Named moves come first, each a turn or a mirror and shown by rows before and after it. Which of them, in which order, take the first row of each pair that follows to the second? Write the first one first, as in the answered first pair.
move bak:
[  3  -6  -5  -7   9  -3  15 -20 -15  -2   8  -3  19  -1   8  -5  -9  -1
  -6   5  -5   8  10  10  13  -3   6   0   0 -16   5  10  -9 -11  -3] => [-11   0  -4   1  10  -4  10 -12 -13  -8   7  -7  11  -4   6  -1 -18   3
  -4   0   1   6  13   5  13   6   4   6   9 -16   3  16  -5 -10 -15]
[ 1 -8  2  9 14 -6 -4  1 14 -1  0 -6 -7  5  4 -1  3  7 14 -1  3  7 -3 -5
  0 11 -7 11  3 -5  5 12  1  0  2] => [ 13 -13   1   3  13  -5   0  -5  12   3   1  -2  -1   6   6  -4  10   4
  11   3  -3   7  -6  -1   1   4  -5   7  -4  -4   8   7  -3   0  12]
[ 14  -3  -1   1  -3   0  -3  -5   9   3  -3 -20  13  15 -10  -1   5   6
  -4   0  -1  15   5   5   2  13  -8  -6  -3  -6  21   6 -12  11  -3] => [  7  -1   0   4  -2   0  -6  -2  10   1  -3 -21  10  14 -11   0   1   8
  -3  -2   1  15   7   3   1  17  -8  -4   1  -7  20   9 -11  12 -10]
move Vigu:
[ 14   1  -5   1 -14   0   3   1   1  10   5  -8  -3   2   2   3   5  -1
 -11  -8  -7  28  -6   9  -2   7 -17  -1  -6   9   2   0   6  12  11] => [-10  12   5   6 -13   1   2   3  -4   2   9  -2  -7   0  -6  10  -3   3
  -6 -19   9  15   1   4   0  14 -15   2   3  18   0   4  11   4 -12]
[ -4 -17  10   0   2   8   1 -19  -2  -5 -11   6  16  -4   4  -5 -22  -9
  -8  -6  -7  -2 -13  -5   9 -10  -9  11 -10   2   2   5  -4  -8   9] => [-10 -14  13   0   2   8   0 -19  -3  -7 -11   8  14  -3   1  -3 -24  -8
  -6  -9  -4  -5 -12  -7   9  -8  -8  12  -9   4   2   5  -1 -11   2]
[ -5   2  -9 -13  25  -6  -8  -8   7 -16  -7 -25  -1 -18  15   6   0   2
  -5   1  -8   4  -3   2  -8   9  -5  15  10 -14  -5   3   5   9  14] => [-17   7  -4 -10  25  -5  -9  -6   4 -19  -6 -21  -4 -19  11  10  -4   4
  -3  -5   1  -3   0  -1  -6  12  -5  17  14 -10  -6   5   8   5   1]
move Mig:
[ 15  -5  -1  -2   5  -2   5  -6  -3   3  -4   5   5  -1  -3   0   3  -6
  -1   1 -10   1   0   4   0  -6   1  -1  -2  -2   2  -2  -6  -6   9] => [16 -5 -2 -4  2 -2  6 -6 -3  4 -3  5  5  1 -4  0  5 -6 -2  2 -9  0  1  5
  0 -6  1 -3 -4  1  2 -3 -5 -4  8]
[ 17  -8  -8   7  -2   5  -7   3   1  13  -9 -13  -9  -5  11  -7  12  -6
  -3  11 -17  21  -8   1  -5   3  -1  -4  -4 -20  -4   4  -2  16  15] => [ 11   4   0  -5 -25  12   7 -11 -10  15   6   5   2   8  -4  -2  28  -5
  -4   7   7   2   2   0  -1  -3   6 -20 -11  10   2  -3   6  10  -5]
[ 14  -1  -3 -10 -11 -19  23 -10  -3   9 -12 -20   5   3  -1  -1   5  12
  -5  12 -13   4 -11  -6   8   9  16  -2 -17  11  14  12  -1  23   5] => [  1   5  10 -13  -4 -17  28 -20 -14   5 -10  -4   7   0  -9   6   2   9
   1   5  -3 -15  -9  -7  14   5  23  -1 -17  19  15   9  -2   9  -9]
[ -1 -12  -3  13 -14  -2   1  18   2   4   7 -19  -7  17  -2   0   1   5
  -4  -6  27  14  -4   3 -10  18  -8  -4   2  16  14   1  16  14 -12] => [-16  -7  11  11   0  -1   4   9  -9  -4   7  -2  -6  11 -10   6  -7   2
   4 -14  34  -5  -3   2  -3  16  -1  -1   5  19  13  -2  13  -2 -25]
Pairs:
Between the rows of a pair lie two moves.
[ 13  -6  15  -5   2  -7   1  -3 -10  -9 -10   2   4  -6  -2   4   1   0
  13   6 -13  -7 -12   3   0  -5  -3  -4   0  -8   7  -8 -22   2  18] => [  3   0  21  -5   2  -5   2  -6 -16 -12  -7  10   4  -7  -8   7  -1   0
  16   1  -2 -18  -9   1   3  -5  -1  -4   2  -1   7  -8 -20  -5   5]  Vigu then bak
[ -9   5   5  -4   5   2   3  -9  -8  -9  10  16   0  -2  -4   3  -2   3
  12  -9  16 -13   2   4   9  -8   6  -5   0   8  -5  -4   0  -4  -2] => [-18   6  -1   7   6  -2  -7   6  -1 -13   5   1 -11  -6   0   4 -12   8
  11 -11  14  -3   3   0   4   3   0   4   9  -1  -8   5   3   3  -5]  Vigu then bak
[-17  16  17 -18 -19   8  -1  10  -5  -7  23  21  -7   6 -11   2  24   1
  10 -13  21  -1  15  -6   9   7  17   0   4   7  11  13  -1 -12 -19] => [-10   4  23 -16  20   4  -6   3  -8 -11   7  27  -8 -14  -2   0   6  -9
  17 -12  -6  -3   1  -2  12  -1  20  15   5 -21   6  12 -19 -26   0]  bak then Mig
[ 21  10  24 -18 -11   7  22 -17 -16  18 -11   2 -12  12   3  -3   3  -8
 -17   4 -18 -15 -16   1  13 -20  -7  -7  -7   2   0   1  10   5  11] => [ -1  11  29  -3  13   1  10  -6 -15   6 -23  -3 -26  -3   5   2 -21  -7
 -10  -5 -22 -15 -19  -4  13  -9  -9  12   8 -17  -7  12   7  -1   3]  Vigu then Mig
[ 11  -8   5  -7  17  -3   4  -9 -10  -2  -8   6   1  -1   1  -5   2  -4
   2   3 -11   3  -5   2   4 -10   2   5  -4 -10   3  -1  -8  -6  13] => [ -1  -3  12  -7  16  -1   7 -12 -15  -6  -5  13   1  -1  -6  -2   1  -3
   4  -2  -1  -7   0   0   8 -10   5   4  -1  -2   3  -1  -5 -12   0]  Vigu then bak
